Small tables with named rows and columns. After each table, cells are looked up by row and column.

bes
cols = tes, mobuf, bolok, nirasu, vas, valakol, doto, pokas
rokegav: [129, 116, 47, 111, 160, 122, 88, 213]
dade: [225, 157, 127, 101, 143, 111, 200, 46]
tapeku: [144, 93, 38, 113, 163, 114, 232, 201]
didoz: [102, 112, 183, 241, 108, 107, 171, 135]
ses: [144, 183, 237, 151, 115, 159, 82, 61]

tapeku, nirasu -> 113
dade, mobuf -> 157
ses, bolok -> 237
tapeku, doto -> 232
tapeku, mobuf -> 93
didoz, pokas -> 135
dade, vas -> 143
rokegav, tes -> 129
tapeku, valakol -> 114
tapeku, vas -> 163
rokegav, pokas -> 213
Row with the largest doto: tapeku

Table gor
,bifugup,kenol
lod,0.56,0.66
guga,0.68,0.52
mog,0.44,0.91
tis,0.46,0.61
peb,0.55,0.61
nuv,0.38,0.23
dipame,0.50,0.64
vit,0.51,0.88
pumegu,0.53,0.27
dodiz,0.46,0.64
fisen,0.61,0.92
zame,0.59,0.83
puvu,0.43,0.54

zame, kenol: 0.83
dipame, bifugup: 0.50
pumegu, bifugup: 0.53
puvu, bifugup: 0.43
nuv, kenol: 0.23
nuv, bifugup: 0.38
pumegu, kenol: 0.27
tis, kenol: 0.61
vit, bifugup: 0.51
fisen, kenol: 0.92
dodiz, bifugup: 0.46
fisen, bifugup: 0.61
dipame, kenol: 0.64
guga, bifugup: 0.68
tis, bifugup: 0.46
Which row has the largest kenol? fisen

dimim
         vagugev  kenez  nasop    sep    pez
vemoba     8.907  5.795  1.812  4.142  5.132
teb        6.671  2.246  6.727  4.015  4.656
naf        6.464  2.211  8.427  4.411  4.149
vip        3.397  5.473  2.578  4.012  4.060
mok        4.976  4.617  6.869  3.651  4.230
pagelal    3.454  4.061  5.963  4.055  4.067
mebuto     3.214  2.805  3.813  4.408  3.923
biba       3.402  5.969  3.478  4.336  4.348

mok, vagugev => 4.976
mebuto, vagugev => 3.214
biba, kenez => 5.969
vip, pez => 4.060
vemoba, nasop => 1.812
teb, nasop => 6.727
teb, vagugev => 6.671
teb, kenez => 2.246
biba, vagugev => 3.402
Which row has the largest kenez? biba

Table nebal
,miv,dun,movi,simosif,lavun,dozave
luv,147,149,164,208,183,204
sukefo,153,241,111,158,146,99
vik,100,129,88,36,185,147
sib,76,44,78,144,70,115
ripudi,154,231,119,121,133,109
dek,121,128,108,206,86,79
rim,193,164,171,93,101,123
rodok,143,214,144,102,134,99

sukefo, lavun => 146
ripudi, simosif => 121
luv, movi => 164
ripudi, movi => 119
ripudi, dozave => 109
vik, simosif => 36
vik, lavun => 185
vik, dozave => 147
luv, miv => 147

Table gepinez
          ripa  sakuze  nukos  temiz
rok      0.327   0.450  0.525  0.560
ruv      0.483   0.564  0.486  0.285
kito     0.245   0.415  0.522  0.555
tefu     0.569   0.644  0.591  0.504
res      0.444   0.579  0.416  0.320
raf      0.412   0.668  0.757  0.428
munotig  0.545   0.617  0.593  0.415
kiz      0.419   0.622  0.428  0.302

What is the ripa of tefu in gepinez?
0.569
What is the sakuze of kito in gepinez?
0.415
What is the temiz of kito in gepinez?
0.555
What is the sakuze of rok in gepinez?
0.450
What is the nukos of raf in gepinez?
0.757
What is the temiz of tefu in gepinez?
0.504
Row with the largest temiz: rok

bidi.tsv
	lag	misesot	kezisu	nukal	tal	rodala	vit
bel	0.262	0.452	0.639	0.450	0.198	0.505	0.353
mafi	0.344	0.219	0.149	0.291	0.342	0.483	0.234
kada	0.324	0.379	0.321	0.288	0.344	0.565	0.357
lobasom	0.422	0.362	0.239	0.319	0.463	0.434	0.399
bar	0.275	0.324	0.149	0.147	0.326	0.703	0.319
danavif	0.373	0.357	0.079	0.136	0.465	0.584	0.396
kibazol	0.399	0.589	0.172	0.071	0.569	0.730	0.618
dorun	0.233	0.361	0.171	0.112	0.300	0.788	0.329
fomu	0.374	0.344	0.275	0.323	0.386	0.479	0.367
tar	0.414	0.518	0.630	0.505	0.386	0.353	0.483
vevomi	0.391	0.530	0.637	0.495	0.379	0.375	0.496

vit of kibazol: 0.618
misesot of vevomi: 0.530
rodala of bar: 0.703
misesot of lobasom: 0.362
nukal of lobasom: 0.319
kezisu of kibazol: 0.172
rodala of bel: 0.505

Table sikavib
,veku,gazegi,bifu,nesim,sep,kavivan
rab,122,141,139,151,156,142
budunu,55,140,159,121,126,85
pid,122,98,173,148,99,155
pulu,210,131,97,207,178,163
nifer,136,157,127,97,128,155
tup,183,88,130,171,86,171

veku of rab: 122
kavivan of tup: 171
sep of nifer: 128
bifu of tup: 130
sep of pulu: 178
bifu of rab: 139
bifu of budunu: 159
bifu of nifer: 127
Row with the largest sep: pulu

tolubut
cols = pirel, tuk, zize, bal, bod, mafiri, vutur
rufaf: [52, -11, 31, 69, 71, 59, -50]
pabudeg: [28, 92, -47, -15, 62, -48, 55]
lis: [17, 8, 1, 23, 8, 84, -48]
bof: [-56, -72, -54, 40, -57, 3, 45]

What is the bod of bof in tolubut?
-57
What is the mafiri of lis in tolubut?
84
What is the mafiri of pabudeg in tolubut?
-48
What is the zize of bof in tolubut?
-54
What is the bal of lis in tolubut?
23
What is the pirel of rufaf in tolubut?
52
What is the pirel of bof in tolubut?
-56

